[[ -5.3  -1.3  71.2]
 [-14.0  14.6  22.3]]
=>
[[-1.3 71.2]
 [14.6 22.3]]

[[ 21.6  68.2 -72.0]
 [-18.8  19.7 -41.5]
 [ 21.9  31.3 -39.6]]
=>
[[ 68.2 -72.0]
 [ 19.7 -41.5]]

[[-46.0   3.5  -1.9  -7.7]
 [ 26.5  32.1  -2.8 -37.6]
 [-40.8 -37.5 -17.4  42.1]
 [-58.3  -9.8 -15.3   6.9]
 [ 28.0  50.6  -9.6 -43.5]]
=>
[[ 3.5 -1.9]
 [32.1 -2.8]]

[[ 28.5  34.3  31.6]
 [-44.2  15.2 -63.2]
 [-50.6 -14.2  -4.9]
 [ 42.1  51.6  38.4]
 [-24.3  46.8 -28.1]]
=>
[[ 34.3  31.6]
 [ 15.2 -63.2]]

[[-16.0 -12.2 -45.8  15.4]
 [ -3.0 -18.6 -34.6 -19.8]
 [ 22.8 -36.5  39.2  -5.8]
 [  4.4 -46.9  21.0 -14.2]
 [-36.8  10.5 -56.9 -30.9]]
=>
[[-12.2 -45.8]
 [-18.6 -34.6]]

[[-13.8 -14.1  78.2  -7.1 -11.5]
 [  3.1   4.1  26.7  -7.1   5.1]
 [-20.2 -36.8  34.6 -17.4  16.6]
 [-13.5  15.9   9.4  17.6  14.0]]
=>
[[-14.1  78.2]
 [  4.1  26.7]]

[[ -7.7   5.2  -1.8]
 [ -0.2  -4.2  -2.2]
 [-43.5 -16.6  30.6]
 [ 62.9   7.0   8.1]]
=>
[[ 5.2 -1.8]
 [-4.2 -2.2]]

[[-77.8  32.7  -5.6]
 [ -2.5  44.6   5.5]]
=>
[[32.7 -5.6]
 [44.6  5.5]]
